(in the rows, 128 means zero)
One turn moves each row of this set onto another row. After a few examples, where does it send each row asked below?
q30: [ 95 112 126 103 148 127 124 102 133 105  94 109 130  99 130 140 125 155
  82 103 135 115  99 104 128]
q893: [145 106 133 174 136 109 117 136 148 134 103 153 102 129 120 114 123 156
 137 109 139 121 151 186 129]
q891: [139 113 142 177 135  82 131 153 138 126 102 125 126 140 143 119 151 151
 144 116 133 107 136 153 114]
q316: [ 86 128 117 133 121 146 140  82 108 111 103 137 119 122 126 123 119 158
  91 110 136 113 115  98 122]
q367: [ 87 114 134  77 147 151  87 138 128 116 147  97 103 123 145 136 134 111
 104  87 121 122 158 114 136]
q594: [122 120 119  94 134 140 159  90 113 107 101 137 134 103 126 111 114 135
  93 121 146 137 103 118 134]
q770: [162 134 126 123 119 118 118 102 172 119 116 141 125 142  93 113  90 133
 162 122 131 111 154  76 114]
q96: [126 140 135  80 131 126 123  77 141 118  79 146  96 107 122 128 108 116
 105 114 136 131 166  86  99]
q909: [119 120 153 130 107 141  88 167 120 127 183 122 118 124 119 131 144 107
 121 137 135 114 120  98 117]
q997: [145 111 152 164 127  87 127 137 135 134  97 112 124 134 112 122 132 124
 136  83 138 126 148 171 150]
q262: [168 122 131 105 133 105 111 113 183 118 113 127 134 127  98 122  91 128
 156 120 129 113 143  80 118]
q329: [147 126 131 128 128 109 101 110 181 118 114 125 127 140  98 128  95 144
 157 116 125 101 152  67 110]
q828: [127 116 147 126 112 161  85 160 124 130 187 143 106 116 111 127 128 111
 120 142 141 123 124 119 122]
q464: [105 129 146 131 110 140 148 183 158 128 137 122 136  87 133 111 128  88
 162 103 140 118 133 115 128]
q153: [167 121 136 154 114 133 127 126 146 123 118 127 119 120 166 123 188 118
 171 120 137 108 153 135 110]
q57: [ 92 130 142 149  99 166 131 162 157 135 139 136 114  92 112 112 110  99
 156  91 139 121 153 127 136]
q359: [168 102 129 142 132 155  92 117 173 124 115 134  98 100 145 137 163 128
 160 105 139 114 160 166 124]
q885: [ 85 137 124 105 124 157 123 127  98 119 156 124 104 151 160 112 146 116
 119 114 123 115 165  96 116]
q244: [140 112 126 114 110 113 118 117  91 129  66 131 122 140 107 119 138 121
 123 127 123 109 148 179 109]
q456: [132 106 131 109 126 100 104 134 107 125  61 115 127 130 118 134 147 131
 120 128 116  98 137 171  99]
q991: [ 88 124 135 143 122 156 122 183 176 127 138 135 114  82 137 121 122 122
 155 110 135 107 138 121 112]
q70: [120 118 120  62 148 164 121 136 120 118 154 140 101 122 160 105 130 110
 114 129 135 136 153 132 124]
q601: [121 141 141  79 133 109 124  90 141 114  77 123 106 109 131 134 122 115
 107 112 132 125 159  70  94]
q846: [128 114 159 117 111 148  83 161 123 131 181 119 115 115 103 134 128  94
 117 121 138 126 124 115 134]
q202: [117 142 133  92 135 123 123  86 142 115  81 147  95 114 137 129 117 133
 107 125 130 117 163  71  82]
q427: [150 117 145 160 106 139 104 110 148 128 111 102 111 119 134 142 173 105
 162  76 131 111 169 141 140]
q135: [118 111 123 132 112 114  96 119  99 128  66 131 112 143 111 133 141 144
 119 126 115  91 151 169  96]

q262 goes to q770
q202 goes to q601
q464 goes to q57
Now these:
q893 goes to q891
q135 goes to q456
q70 goes to q885
q594 goes to q316
q909 goes to q846
q427 goes to q359

